Rows swapped in pairs by one turn or mirror: which row each one swaps with
The rows were stretched afterwards, more along some directions than others.
j370: [ 17.1  -9.2  -7.3 -11.5  24.1  10.4  -0.1  -2.2  -0.9   4.7  24.0  -2.1
  10.5  19.0  29.4  17.0 -27.9   4.9  -9.5]
j766: [  6.9   6.8 -20.8   8.4  25.4   0.6   2.7  -3.3  14.3  -7.4  10.1  30.6
   4.4  31.3 -24.0 -13.4  -1.4  13.2 -30.2]
j66: [ 11.0   7.0  -8.9  -2.4  26.4   1.5  20.9 -10.3  -9.5  31.6  33.5 -11.0
  -1.5  15.8  -0.2  34.5 -14.1   8.9 -29.5]
j845: [ 19.9   9.7  17.1  -5.2  28.4  21.8  21.1 -41.8  13.1  25.1  24.6   9.4
   5.0  -7.4 -17.6  19.8  -4.7 -18.2 -31.9]
j976: [ 10.2  16.2 -20.0 -20.1  31.2 -25.1 -17.8 -18.0  -5.7  -3.4  18.4  11.4
  16.3   0.3  23.5  -4.1  -4.2   7.2 -13.2]
j987: [ -6.8 -16.0 -37.7 -18.4  28.8  21.9 -13.7 -23.6   7.6 -15.8  26.0  11.8
  27.5   6.0  20.0 -27.6  -5.2   8.4   1.0]
j726: [ 34.9  23.0  16.4  18.9  39.0  15.8  -5.9 -12.0   8.8 -15.8   4.7  30.8
 -17.4   8.9 -38.8   0.5  -4.3 -13.7 -36.9]
j278: [ 17.6  -8.4 -10.0   4.6  45.0   9.6  16.2 -14.2  -3.4  31.5  46.1   3.2
  14.6  34.7 -11.5  24.8 -11.7  14.3 -36.2]
j355: [  7.6 -19.2  -4.1   0.4 -18.1  10.5   7.2  12.9 -10.7 -13.4 -12.9  22.6
 -13.6  11.3 -14.3 -11.9  -8.2  -8.5  24.9]
j167: [ 14.1 -18.6  -8.3 -18.4  30.6  16.4  -3.5 -40.8  -4.0  33.7  35.2  -5.1
  38.5  -0.9   4.2  22.7  -3.4  15.0 -29.0]
j860: [ 26.9 -31.8 -15.0  14.7  51.5  13.3  -1.2  -6.3  11.0  12.6  35.3  38.3
  18.5  47.0 -13.0  14.3  -1.5  16.9 -35.5]
j629: [ 18.8 -14.7  25.0   5.1  19.5  40.1  12.1 -22.3  18.6   5.1  -3.4  43.3
 -27.2   6.9  -1.7  -3.9   2.5 -18.8  16.0]
j307: [  1.6  25.2 -20.7  15.7   1.3 -11.1   1.5  15.9  -6.8 -18.5  16.5  12.3
  -9.0 -20.9   3.1  11.7 -15.1   1.3  -7.7]
j11: [ 23.2 -13.6   0.8   0.7  -7.2  10.3   7.3   7.1  -8.1 -11.3  -9.5  38.4
 -24.1  10.1 -29.0  -7.5  -3.9 -12.4  15.8]
j551: [-19.8  15.5  -9.2  14.1 -20.5   1.4  10.7  10.9   1.7   1.7  -6.3 -11.5
   6.7  -6.7  -2.3   0.4 -10.1   2.6 -22.5]
j963: [ 16.8 -22.4 -32.2 -22.4  15.5  17.1   5.9  -6.9   4.1   6.1  26.6  25.7
  -0.9  21.7   1.4 -15.1  -2.3   8.0   4.9]
j944: [ 29.5 -19.6  -6.7 -10.2  44.4  20.8  -8.7 -16.6   6.8  -7.3   6.6  53.7
 -10.6  -3.9  -5.2  -5.5  12.6 -13.7  -3.7]
j169: [ 21.7 -10.8  -8.5 -23.3  39.6  10.1 -13.4 -34.7   8.0  14.9  19.6  24.5
  28.1   8.1  24.0   2.2 -11.4   4.9 -20.8]
j310: [  7.1 -20.1  20.0  -5.1  12.3  17.4  -0.8 -13.7  13.2  -0.9   1.8   6.8
  15.9  19.2  18.3  -6.2  -9.8 -12.9   3.5]
j472: [ 17.1 -14.5 -31.8  11.3  25.8   5.7 -12.0   2.4  -0.2  -8.4  44.7   5.4
  17.0   0.0  -7.7  12.6 -10.1  10.7 -12.0]
j158: [  7.1 -52.0 -24.3 -12.0  -9.0  33.1  -6.3  -6.4   7.6  20.4  18.1  -1.4
  19.8  17.8  31.6   0.4 -10.4  13.0   0.6]
j670: [ 28.0 -12.0 -14.0  19.9  19.9   2.5 -13.9   0.0  -5.7 -10.2  28.4   8.1
   8.3   3.4   2.7  19.3 -18.2   5.4 -22.6]
j168: [  4.0  -0.4   9.7  21.8  15.8  16.8   4.2  -4.2   8.5 -21.2 -23.0  45.7
 -24.4  19.3 -10.1 -19.1   7.1  -8.1   1.2]
j285: [-21.1  11.8  -8.6  19.7 -22.9   0.6   2.2   9.1   7.3  -7.9  -8.7  -2.6
  10.2  -9.9  -9.8  -3.4   5.5  -1.8 -21.2]
j925: [ 16.5 -26.2  24.7   7.9  29.2  14.0  -6.1 -43.9   8.5  28.3   1.0  19.0
  29.3  14.5 -10.6  10.9   4.8  -4.2 -22.9]
j928: [ 11.0 -20.9 -12.2 -13.5  28.0   9.2  -5.1 -36.6  -5.8  35.1  39.4  -8.1
  43.0   1.1   9.8  26.1  -6.3  17.4 -30.4]
j953: [ -0.4  21.1 -26.1   1.5  15.1 -38.8 -14.4  10.3 -16.3 -21.2   9.3   8.6
  -0.5   6.6  -5.3 -16.8   2.4   4.1 -11.8]
j389: [ 15.0  16.2  11.9  -5.5  24.4  10.0  17.7 -29.2   7.2  18.9  23.5   3.0
   3.0  -5.9 -25.3  19.9  -5.3 -11.5 -31.6]
j761: [  9.5 -16.0  10.9 -11.3  14.2  11.0  -9.2 -15.8   9.6  -0.6   9.1   3.3
  17.7  16.3  30.2   2.1 -11.9  -8.3  -1.0]
j404: [ 22.9 -12.1  13.9  42.7  27.7  29.1   7.6 -14.1  12.2  15.7  -0.6  28.8
 -10.2  27.8 -28.3   3.6   0.1  -7.0 -43.6]
j270: [ 31.1  -1.4  -1.0  22.4  37.1  23.3  -2.8  -5.0   5.3   3.4   4.2  24.2
 -18.4  24.3 -14.1   9.4  -7.3   0.1 -39.8]
j837: [ 16.5 -13.3 -21.8   4.5  30.4  16.7 -11.5 -11.0   6.7   0.5  46.4  13.2
  18.3   0.7  -6.8   5.6  -7.5   3.3  -8.4]
j639: [-10.5 -14.6  11.9  38.1   3.7  11.1   3.0 -16.8   8.5  22.4   0.9   9.0
   9.9  20.3  -2.1  -5.5   9.9   0.9 -21.9]
j299: [ 11.9 -10.2  28.7  24.8  28.9  11.4  -2.3 -37.5  15.5  15.7  -6.9  34.1
  20.9  16.8 -27.1   7.3   6.9 -10.5 -32.7]
j201: [-14.7  11.0 -10.0  17.0 -14.8   5.7  11.9   5.1   1.4  10.1  -2.8 -11.6
   8.5  -3.9  -0.6   6.2 -10.8   4.2 -29.0]
j918: [ 13.8 -10.6  -3.4 -14.0  19.9  12.4  -1.5  -3.6   4.9  -0.6  15.8   1.6
  10.6  16.2  29.7   8.3 -25.0   0.3  -6.4]
j596: [ 27.5   6.1  -8.9   1.8  25.7   7.5  -5.4  -2.7   3.7 -15.1   4.6  47.6
 -21.8 -23.0  -1.9   8.9   5.1 -11.6  -1.8]
j409: [-22.9  -3.1 -16.7  18.5  -7.8 -15.0  -0.5  19.7  -9.8 -10.4   4.3 -17.3
  12.7  27.2  20.0  15.2 -14.2  25.9 -11.3]
j519: [ 36.3  13.8  21.3  15.6  40.0  22.4  -8.3 -19.0  14.9 -14.9   1.4  31.8
 -17.1   5.9 -30.9   0.3  -3.9 -19.4 -32.2]
j256: [ 32.0  -8.0 -12.5  17.4  17.4   2.1 -10.1  -0.1  -6.5 -12.9  27.4   5.8
   0.4   2.3   0.3  20.2 -20.5   1.5 -20.5]
j311: [-10.3 -26.9 -44.0 -19.9  13.8  23.1 -11.8 -12.9   5.1 -14.6  21.6   4.7
  31.3  10.1  23.0 -29.2  -8.9  10.4   7.7]
j210: [-22.1   5.0  -4.4  22.6 -20.1   5.6   8.8   7.8  12.7  -5.6  -9.6  -1.9
  17.1  -0.7 -19.7 -13.3   3.4  -3.6 -24.2]

Swapped with j355: j311
Swapped with j963: j168
Swapped with j925: j472
Swapped with j639: j860
Swapped with j11: j987
Swapped with j299: j837
Swapped with j670: j928

